Families of rows that turns and mirrors carry onto each other, the same ones carrying the whole set onto itself: the rest of each named row's family, in list order
4 families of 8 rows
fam: [ 40  -5  -2  40 -11 -33 -19 -16  14  15  45  18   6 -10   6]
venu: [ 43   1 -18  20 -20 -42   9 -41 -16  18   9  26  32  -5  -2]
voz: [  1  28  29   3 -29   6  42 -37 -16  23 -22  19   5 -27  -1]
saruk: [  2  13   7  -2 -34 -31  32 -39 -23  28   9  31  10   5   0]
gali: [ 43  -6  -7  39 -31 -25 -29  11  -6  33   2  18   8  -5  30]
nid: [  3 -15   4   9   6  42  36   0  17   7  40   5 -19 -25  -3]
Fiz: [ 47  -8 -28  11 -39 -27  -5 -22 -34  27 -33  12  13   0  15]
nel: [ 22  -8 -23  15   1  52  -2  29  -3   1   3 -31  12 -23  20]
naku: [ 33 -43 -12  42 -34 -30   1 -15   1  20   2  32   0 -14  16]
Tomu: [  9  -3 -36  40 -36  -6 -46   0   0   6  18 -13  -3   6  20]
nefi: [  6  16  13  11 -40 -41  10 -10  15  29  38  28   4 -16  -3]
rezi: [ 29  -4 -54   0 -27  21 -32  29  -5  -5  24 -11  -3 -17   2]
fero: [ 34   5   4  17 -35  -5   1 -26 -20  23 -56 -31   7 -25  16]
gub: [ 25   5   4   5  24  62  15  -5 -14  -9  17 -10   0 -20   6]
dibef: [ 21 -22 -17 -14   2  33  11  -1 -29   8  -9 -53  -3   7  19]
Bel: [ 41  29  35 -29 -17  -9  10 -28 -24  12 -11 -30   0 -27  -7]
fab: [ 32  30  10  15 -27 -24  14 -49 -16  12 -26  -7  32 -31  -6]
dal: [  5  -7 -24  12 -40  33 -35  11  -4 -19  24  12 -33 -21   2]
natuz: [ -9  -7  13 -15  -7  37  35 -32  -6   4  18 -19 -40  -9  -9]
nakil: [ 21   7  23 -23  12  28  18 -31 -37   1   8 -36  -7   5   6]
fotis: [-18   9 -23  31 -38 -14   6 -23  29   4  42  12   1 -23 -15]
peg: [  7  -4  31 -32 -23  -4  24   6 -25  13  -8 -47  12 -12  13]
Bizog: [ 33   4 -37   0  -2  44 -11  -5   0 -23  38   2 -13 -30 -18]
Muno: [  3 -12 -40   2 -18  17  25  -6  17  -1  49  22  -8 -24 -22]
lofez: [ 16   0 -27  34 -15   3 -32 -26  17 -15  47  -7 -15 -14 -10]
tabul: [ -3  -5   8 -25  -7  42  22  17 -37  -2   5 -23  14  -2  20]
rodiz: [ -2   3 -16  -3 -20  62  -5  23 -22 -19  11   3  -2 -21   9]
tisa: [ 32 -26 -15  16 -45 -38  22 -26  -7  18 -29   7  22 -34   1]
setez: [ 14 -32 -14  38 -38  -6 -31  -7   5   1  28  21 -33  -4  14]
fenud: [ 16  -6  12 -11 -46 -31  23 -19  -9  15 -31 -38  18 -35  -1]
Vutez: [ 15  17  25 -36 -27  20  37 -24 -16  14  -6   0 -31 -32 -17]
Zaf: [ 50  -7  15 -25 -19   5   4   5 -20  25 -28 -48 -13 -23  13]

Which other rows belong to the same family as Vutez? voz, saruk, nid, nefi, natuz, fotis, Muno
Which other rows belong to the same family as Bel? fam, venu, gub, fab, nakil, Bizog, lofez

Families of rows that turns and mirrors carry onto each other, the same ones carrying the whole set onto itself: the rest of each named row's family, in list order
3 families of 6 rows
tuv: [ 13 -17 -12 -53 -42  14 -25  17  12   8 -15]
filu: [-25  27 -16  19  26  -3 -10 -14 -10  -3 -20]
rofaz: [  3 -15   3 -57 -40  14 -18  33  17  18  -8]
lera: [  3 -12  38 -49 -33  18  -6  21  27  20  14]
Ligab: [-21   8  12  29  35  11   6 -19   7   7  10]
gol: [-31  -8 -27  19  26   7  -1 -20   4  18 -18]
Tad: [ 12  20  26 -48 -29   2 -31  35  17  -4   2]
pafi: [-11  13  21  35  32   2   0  -9   5  14   9]
gadoz: [-11  27 -17  24  17  -7 -14   3 -15   0 -32]
fasi: [  8 -23  34 -42 -31  24  -9   0  32  16  18]
pif: [  4  16  28 -51 -34  13 -27  36  17   0   3]
gam: [-25 -15 -28  18  20  12   7 -18   2  15 -24]
geg: [  6 -16  41 -43 -27  16 -10  16  37  19  16]
fid: [-24  11   4  24  36   1   3 -23   2  11   8]
tol: [-16  29 -18  19  25  -1 -11  -4 -14 -10 -19]
suzot: [ 16  21  28 -43 -29  13 -36  21  14 -11  13]
tar: [-21 -22 -18  27  17  10   4 -11   8  29 -26]
Dezu: [  6 -20  -1 -54 -40   9 -18  26  22  16 -19]

Which other rows belong to the same family as gol? filu, rofaz, lera, pif, fid
Which other rows belong to the same family as pafi? tuv, gadoz, fasi, suzot, tar

Families of rows that turns and mirrors carry onto each other, the same ones carrying the whole set onto itself: the rest of each named row's family, in list order
5 families of 6 rows
saru: [-40   8 -11   8   2  -3   8  15 -31 -30  24  38]
Runer: [ -8  -1 -37  19  -3 -13  38  -6 -22 -17  40  17]
Dokur: [ -9   7 -28  31   1 -12  46   4 -18 -15  37  -1]
Bul: [-13  -5 -29  23  -5  -6  29  15 -14   4  58   8]
futi: [-22 -13 -32  31  -4 -11  42  -5 -10 -16  40  14]
Tofe: [  7 -14  18 -12 -15  -4 -36 -10   0  29 -36  -5]
fepar: [  6  -5  13 -17  -8 -10 -41  -7   3   2 -42   8]
lugen: [ 36 -19 -11  -1 -15 -16 -12  -9  22  36  -3 -23]
Basak: [ 27 -26 -12   5 -13 -20  -3 -29  26  16 -26 -17]
dador: [-36  16  27   3   2   0 -25  26 -12 -19 -18  18]
suzol: [ 17 -18 -33  18 -14 -12  38 -21 -13  25  30 -11]
Goz: [-53  -4  -3  19   1  -1   8  15 -18 -28  21  36]
zaruv: [-34   1  22  -7  -5   5 -42  31  -6   3  -2  21]
lumu: [ 19 -25 -34  23 -10 -21  35 -28  11   6  17 -11]
dovum: [ 38 -14 -15  -8 -12 -19  -9 -28  12  16 -26 -14]
Sutu: [-33   7  17 -10  -1   1 -33  15 -18 -20 -17  34]
bev: [-51   4   6  10  -4   7  -1  19 -37  -6  22  33]
duzil: [  3   4  26  -5  -4  -8 -33   5   9   2 -44  -8]
Voke: [ 32 -22 -12   1 -18 -14   2 -27   4  37 -11 -23]
sar: [ -5 -17  18  -7  -9 -10 -36  -8  19   6 -44   4]
Biv: [-34  -1  28  -8  -8   7 -37  13 -20   8 -19  23]
foz: [ 36  -6  -3   5  -8 -19  -2 -16  17  17 -30 -30]
Dedi: [-44  -5  22   2  -3   0 -31  13  -4 -17 -22  30]
panuk: [ 26 -16 -34  16 -12 -15  25  -8   8  24  36 -17]
non: [-41  17   2  22   5  -1  17  24 -26 -29  21  21]
bif: [ 32 -14 -41   9  -9 -22  31 -27   1   5  15  -8]
rof: [-43   4  -2  11  -2   5  -5  34 -20  -8  38  27]
besi: [  5 -10  18 -13 -11  -5 -46   9  16  24 -23  -5]
bibu: [-24  -5 -24  23  -7  -4  36   2 -34   1  46  16]
tafit: [ 30  -5 -28  23  -6 -21  39 -16   5   7  12 -26]

Which other rows belong to the same family as suzol? Tofe, bev, Voke, Biv, bibu
Which other rows belong to the same family as bif? saru, Runer, fepar, dovum, Sutu
Which other rows belong to the same family as Basak? futi, Goz, lumu, sar, Dedi

Families of rows that turns and mirrors carry onto each other, the same ones carrying the whole set onto itself: the rest of each named row's family, in list order
5 families of 6 rows
zug: [-23  33  -8 -11  -4  -4   0 -24 -31  12  43 -15   7 -33]
zub: [ 47 -28   6  14  48  -9  27   5 -41  16  23  11  -3 -21]
zome: [-32  21  28  -5   0  56  -4   2  -4  -8  59  -1 -34   5]
nevub: [ 21  10  -8   7   4 -32  26  -8 -36  15  42  -9  13 -36]
Notap: [ 18  -4   1  -6  27 -15   5 -27 -47  37  15   7   5 -28]
leme: [ 42  -4  16  20  34 -44  12 -10 -15   7  18  -1 -25 -10]
ras: [ -7  -9  16  10  62  66   0  20 -16 -26  35   3 -35  -3]
Gon: [-24  33  16  -4  19  -2 -28 -36  -6   3  19  -9 -37  -7]
borev: [-14  41  -1  -8   0  35 -14 -36 -29  21  27  11  -5 -23]
damam: [-44  36  -1  -7   9  39  -9  -7 -15 -15  52 -18 -13 -22]
beraf: [ 47 -14  23  13   0 -19  38   8 -27  21  50   9  -7  -7]
nive: [ 27  22  -3   3   1  -4   8 -31 -40  35  22  18   9 -29]
tos: [ 35 -31  13  24  66  32  24  29 -26 -15  32  10 -22  -9]
tuze: [ 42 -11  -1  26  27 -15  43  24 -28 -11  50  -6   3 -26]
dema: [ 42 -13  23  33  52 -13  17  15  -2 -20  26  -1 -41   1]
Giri: [ 41 -21  32  25  19  17  40  35 -12  -9  60   7 -25   4]
sib: [-22  36   7   2  20  74 -14 -11 -14 -11  36  11 -25 -10]
Gugu: [ 12  10  12  24  41  75  10  23 -10 -29  42  17 -30  -3]
borem: [ 54 -10   9  35  42  37  33  26 -21 -17  38  21 -16  -9]
dit: [-24  24  23   7  38  29 -23 -10   7 -25  27 -10 -53   4]
loda: [-21  15   5  13  32  54   9  27  -6 -41  60 -15 -26 -13]
riza: [ 21  -9   5  29  40  28  34  42 -12 -39  59  -9 -17 -15]
seg: [-26  28  21 -17 -20  19  -6 -25 -19  23  50  -1 -14  -7]
temar: [-37  15   9 -11  41  60 -21 -14 -22  -4  30   0 -27 -11]
pim: [-26  17   2 -19  23  19 -19 -37 -38  27  19   1  -6 -23]
Sapu: [  9   0  26  26  54  22  -1  16   9 -37  32  -5 -56   8]
dag: [  2  -3  34  14  19  55  19  31  -1 -23  64   3 -39  11]
vib: [ 12  10  19  -7 -20 -19  15 -21 -29  37  45   4  -2 -13]
falug: [ 62  -4   1  25  23  -2  32   0 -35  16  28  23   3 -23]
Kimep: [  9  19  12   2  17 -38 -11 -36 -17  19  13  -5 -23 -15]

Which other rows belong to the same family as tos? zub, Notap, ras, temar, pim
Which other rows belong to the same family as dema? leme, Gon, dit, Sapu, Kimep
Which other rows belong to the same family as beraf? zome, Giri, seg, dag, vib
Which other rows belong to the same family as borev? nive, sib, Gugu, borem, falug

Families of rows that turns and mirrors carry onto each other, the same ones carrying the whole set onto itself: the rest of each named row's family, in list order
10 families of 4 rows
pami: [  1 -22  37 -22  -6 -20 -29  36   0 -14   1 -47  16 -18  14 -20  14  10
 -35  24]
zimuf: [-27  31  28  -7   3   7 -21   1  31  31  29 -25   7  24  20  -5  12  25
  13   8]
mame: [-11 -10  16   0 -23 -12  -6  44 -13 -15  -2 -61   0  10  25 -14  13  -4
 -39  22]
Lesog: [-17  20  28 -19  15  19 -27   2  56  11   2 -35  17   9   0  20 -14  10
  -3   5]
Galo: [ -5   3 -35  10  -1  27  12 -12  48  12  18  26 -38 -33  17 -12  13  43
   5 -19]
sakek: [ 11   2 -31  18  24  28  -4 -13  59   6  -8  33 -23 -21 -14  -9  11  42
  -3  -9]
tarut: [ 11  10 -27  -9   2  22  25 -10  13   1   1  25 -56 -20   5 -16   3  25
  23 -13]
Ditur: [-27 -10  29 -31   3  14 -31  18  39  21  25 -35  -3   6   0  12   8  16
  21 -11]
zumef: [-23  -6  17  -2  12 -17 -26  40 -15 -15  -8 -56  -7   8  41 -16   7 -12
 -26  15]
Lunek: [ 21  -7  -4  32  -7   5  14 -12  32  -2  -8  34 -63  -6   7  -1  -8  37
  -5  15]
Ridet: [-25  12  39 -28  -6  24   4  40  39  24  27 -22  -4  -4  -3 -18   0  37
   1   0]
bubin: [ 21 -17 -29  51 -14  -5   5  -4  10 -54 -12 -11  -8 -31  13 -27  34   5
 -27 -19]
vef: [ 11 -24 -46  47 -31  20 -14   2   3 -53   5   2 -21 -16   8 -21  -1  14
 -19  -9]
fel: [-26  -2  13   5  -5  -9 -24  67  15   1  -4 -38   3  -2  36 -27  -5   0
 -25  37]
ser: [-17  23  41 -11  10  -6 -12   4  29  21  13 -37  -9  19 -14  16  16  28
  13 -16]
nub: [-16   1  26  13   2 -15 -14  60   9 -14 -30 -39  29 -14  23 -24  30   4
 -26  14]
pite: [ 13  20 -40   9  21  24  26 -23  36  -2 -11  18 -23 -24   2   3 -18  24
   2  -5]
ret: [ 23 -26 -20  58  14   5   5 -10   7 -35 -40 -11 -19 -32  19 -20   4  -5
 -28   6]
Fesu: [ 14  -4 -16   7   8   5  13 -19  30  26 -19  32 -41 -28  -3   4  17  28
  17 -18]
nur: [-23  29  34 -19  -2  30 -24  24  46  10  18 -29  -8  11  10   1  15  47
  11   5]
zili: [-26   0  10  -2  -5 -24 -27  44  10 -41  -9 -63   4  -3  22 -33  -3  10
 -13  22]
Bimog: [ 22 -31 -29  21  -2  19   3  -2  16 -59 -12  16 -19   4  13 -41  26  -6
  -6 -11]
loto: [ 22  -2 -23  22  28  23  15 -13  27   6  -6  13 -60 -26 -18 -13  28  29
   2   8]
nev: [-34   2  36  -6  18  19 -23   8  23  31  10 -20  12  33   1   3  26  15
 -11 -14]
bagol: [-13  38  22  -4  25  18 -18   2  49  26   9 -35   3  30  10 -10  10  35
  -7  -1]
sigo: [-39   5  24  15 -10   6 -31  17  18  43  12 -39   1   9 -10  11 -12  35
 -15  -8]
gifi: [-25  -5  -1  -4  18   3 -23  55  11   5  -9 -61  15 -10   3 -44  21  -8
 -11  10]
ris: [-43   9  33 -18  -5  30 -10  21  43  21  -4 -24   0  12  12  16   5  44
  -8 -15]
Miziz: [  5 -40 -38  26   1   7 -20  12 -12 -53 -19  11 -31 -35   0  -9   8   2
 -20 -10]
guk: [ 23 -18 -14   6 -22  43  18 -20  38   6  20   9 -35 -24  13 -19   7  40
  10 -19]
zilez: [  5  -6 -31  45  -4 -10  -6 -16 -21 -48 -22  17 -13 -18  15 -31   0  11
 -14  -7]
Defel: [  4   3 -21  12  -1  25  25 -18  52  -2  -1   0 -63 -31   8   0   7  46
  -5 -10]
leb: [ -3 -35 -47  23 -22  -2 -14   3   5 -48 -29  10  -8 -31  29 -35  -1   9
 -12 -10]
gokov: [ 10 -49 -36  23 -29   2   3  22  -5 -38 -16   8 -20 -34   0 -10  14   4
 -36   2]
vana: [-22 -15  25  17  14 -33 -47  35  12 -12 -13 -47  16 -16  16 -16   3   2
 -12  31]
mamu: [-17  -1  33  18   4  -9 -27  44  -8 -33 -24 -52   7   0  15  -1  27  -3
 -28  20]
gogus: [  8   4 -28  17   4  20  -5 -11  38   2   8  38 -33 -36 -18  -6  13  39
  22   6]
tas: [ 24 -29 -31  10 -13  -5  14  -6 -26 -37  -2   8  -7 -34  12 -30  10  23
 -33 -12]
rom: [-31  -2  33  28  19  -7 -17  36   3 -26 -24 -41  26   1   0 -12  -2  -8
 -39   4]
neli: [ -1 -29 -38  48   2 -10   5   3  -7 -36 -22   4 -19 -39  21 -11  26  -7
 -34 -11]

Which other rows belong to the same family as tarut? Ditur, zilez, vana
Which other rows belong to the same family as gogus? zimuf, zumef, Miziz
Which other rows belong to the same family as vef? fel, loto, nev
Which other rows belong to the same family as nur? Galo, mamu, neli
Which other rows belong to the same family as Defel? bubin, nub, ris

